Each run below is a few steps of one of 4 hidden systems, one row a step.
(in the rows, 128 means zero)
k_122, path 1, 5 rows:
[[ 91 151 134 161 184  86 113 107 122  70 153 104 222 159 164  69 154 207
  213 124  69 123 132 160 134 202 131 149 106 101 136 114 107 138 150 163
  218  84 147  79 141 123 111 116 145 148  96 142]
 [111 146 137 154 190 119 126 128 106  60 154 104 196 133 170 110 143 203
  179 105 120 114 152 151 123 228 104 110 107  95 125 132  96 143 123 141
  244 102 123  80 123 129  89 160 105  83 128 128]
 [133 147 149 148 178 142 147 159 106  80 167 125 158 130 162 127 121 181
  146 109 160 118 156 145 105 212 110  91 108  91 105 152  95 137  89 126
  219 120 109 116  93 151  81 200  73  43 155 113]
 [142 145 140 136 142 164 146 183 115 113 155 149 116 112 142 151 105 152
  102 118 185 121 138 127 110 176 112  64 114 110  99 166  92 128  78 117
  174 144 106 138  98 152  96 212  59  24 176 114]
 [157 136 127 126 111 173 153 184 116 150 137 159  72  99 116 171  99 110
   67 125 197 126 122 104 116 128 114  65 127 127 100 162 108 132  79 109
  125 156 113 157  95 152 115 214  59  33 178 115]]
k_317, path 2 (5 x 48):
[[148 113 135 123 101 164 136 133 129 161 115 132  89 119 110 171 122 101
   86 123 156 136 123 115 121  95 128 100 135 148 113 130 146 102 113 112
   79 156 100 138 130 124 133 135 127 128 165 127]
 [141 106 144 116 109 168 138 132 119 156 116 122 102 130 126 174 126 116
   84 119 154 142 132 138 109 121 124 100 137 138 106 135 152  93 113 115
  102 160  84 125 129 120 124 143 132 127 180 127]
 [132 110 152 118 128 161 130 121 116 135 130 105 121 148 134 170 128 139
  105 115 152 140 150 149 104 139 125 113 133 121  98 133 152  89 115 114
  128 153  72 119 126 120 114 132 138 137 188 122]
 [128 113 152 127 146 154 125 107 120 120 135  99 149 154 140 152 140 151
  129 114 135 130 156 159 101 156 122 124 130 111 106 123 147  99 128 124
  145 139  77 108 121 123 111 119 152 143 183 122]
 [115 124 145 136 155 130 121 109 126 109 137 103 166 160 141 120 136 159
  153 115 111 130 149 155 117 162 133 141 126 108 112 116 137 110 136 131
  152 120 105 100 126 119 110 115 152 158 150 125]]
k_13, path 3:
[[135  96 153 117  96 139 120 102 131 175 112 102 120 168 112 151 146  99
  106 134 112 152 124 149 110  90 155 159 138 143 113 105 168  72 137 131
   47 153  84 124 140 102 140  73 190 218 174 137]
 [122 112 137 117 102 121 112  86 139 156 109  97 130 167 104 131 142  98
  138 138  91 150 126 142 122  82 151 177 147 137 129 100 170  87 151 125
   60 139 112 129 149 102 150  54 201 233 148 133]
 [116 111 129 128 121 108 109  74 135 137 116  98 152 168 115 109 148 117
  158 137  78 142 128 152 124  96 150 182 147 130 136  94 165 106 164 131
   84 122 122 120 150 101 144  50 202 229 122 134]
 [102 115 132 133 141  97 106  75 140 118 124  91 172 166 130  96 156 143
  175 130  68 137 126 152 133 123 146 185 137 127 137  93 156 112 167 147
  122 113 125  97 157 103 138  53 199 221 107 138]
 [102 125 139 137 151  91 109  80 129 102 134  87 191 175 140  89 161 164
  185 123  63 139 139 165 126 147 143 173 122 118 132  97 146 104 165 155
  143 107 118  85 149 106 125  61 192 212 117 138]]
k_798, path 4, 5 rows:
[[137  98 176 114 138 167 141 130 101 130 142  95 122 166 152 174 131 145
  109 107 159 146 168 169  81 161 124 115 130 115  88 136 148  71 112 113
  136 162  46 111 108 124  98 139 146 135 219 110]
 [129  94 164 113 128 161 127 104 122 136 126  86 137 172 136 169 144 141
  116 111 137 149 161 167  89 141 135 137 143 123 100 119 165  71 132 121
  112 152  56 109 128 111 115  97 179 180 204 117]
 [123 101 151 121 124 130 113  81 134 149 125  93 146 178 121 131 149 124
  140 125 101 146 141 161 109 119 155 173 136 123 112  99 166  76 149 131
   86 135  87 114 138 102 128  71 197 215 167 129]
 [120 114 125 129 123 109 108  82 143 139 115 103 150 161 117 114 150 114
  156 137  90 139 128 146 129  98 146 181 142 131 137 100 158 105 159 132
   88 123 129 122 146 109 141  58 192 214 120 130]
 [114 130 101 134 123  98 106  85 144 132 112 120 151 138 107  96 143 114
  160 140  86 125 115 121 151  93 139 176 147 134 152  97 143 144 164 133
   99 105 167 132 151 117 150  71 170 194  85 136]]

Name the system that made each run.
path 5:
[[106 173  90 171 167  83 106 122 142  83 144 145 186 112 125  58 138 163
  202 136  95 101 104 112 159 157 123 144 121 111 154 121  86 189 142 156
  196  70 214 122 132 142 124 134  96 100  47 140]
 [108 177  88 172 183  92 122 132 130  79 154 141 182 110 130  73 129 164
  195 133 107  93 114 110 154 171 123 124 113 102 145 131  89 185 123 153
  213  77 208 119 124 151 111 165  83  66  58 134]
 [118 175  87 163 178 118 130 144 125  84 149 154 164  95 129  96 118 162
  169 120 143  91 119  98 149 169 108 101 114 107 133 142  83 193 112 136
  214  83 201 126 112 157 103 196  59  31  75 131]]
 -> k_122
path 6:
[[128 124 126 126  99 128 119 111 144 170 105 128 117 143 103 124 129  98
  122 142 108 140 101 126 129  78 150 150 137 142 133 111 149 108 142 127
   61 136 129 140 142 117 149  88 162 178 126 139]
 [126 130 109 132  96 119 117 118 143 159 108 142 111 128  93 124 129  90
  124 146 109 134  96 112 146  74 148 143 144 147 140 114 136 126 138 134
   68 125 150 149 149 123 156 100 143 153 107 140]
 [130 137  95 138 103 122 118 131 149 157 114 152 105 115  93 112 123  94
  126 147 118 125  91  99 150  77 140 136 139 139 146 121 126 143 131 129
   81 124 169 151 141 129 151 115 120 135  96 141]]
 -> k_798
path 7 (3 x 48):
[[144  92 151  97  79 147 122 112 145 197 105 119  81 151  99 166 124  75
   80 135 122 156 115 136 112  65 152 151 141 152 117 114 173  70 135 121
   14 167  83 139 144 112 147  81 182 208 174 128]
 [137 107 121 112  73 136 115 104 145 189  94 130  84 134  86 148 130  61
   91 146 106 151 102 118 133  38 154 160 148 160 137 102 168  96 143 119
   12 145 128 155 148 111 170  71 176 205 130 143]
 [136 118  95 122  78 128 113 105 156 185  93 154  85 115  80 135 127  57
  103 156 110 135  89  92 152  30 144 151 153 162 147 109 155 129 147 119
   22 136 161 164 152 119 174  80 155 181 102 141]]
 -> k_798
path 8:
[[107 139 132 146 160 106 111 105 132 105 140 108 177 154 137  93 146 160
  178 122  92 126 135 147 126 160 136 156 120 108 131 109 130 122 144 147
  158 107 140  99 136 124 116 105 144 154 113 137]
 [119 135 134 142 167 121 123 111 122  93 142 107 177 140 145 116 140 169
  167 108 116 122 147 145 119 176 125 129 120 110 121 127 122 130 132 140
  183 110 127  97 127 129 108 137 126 121 125 126]
 [126 130 136 137 157 145 130 125 115 101 151 116 155 125 142 130 131 167
  144 108 143 121 152 138 116 177 114 109 119 106 113 141 117 132 117 126
  186 124 109 114 115 135  95 160 110  93 151 114]]
 -> k_122
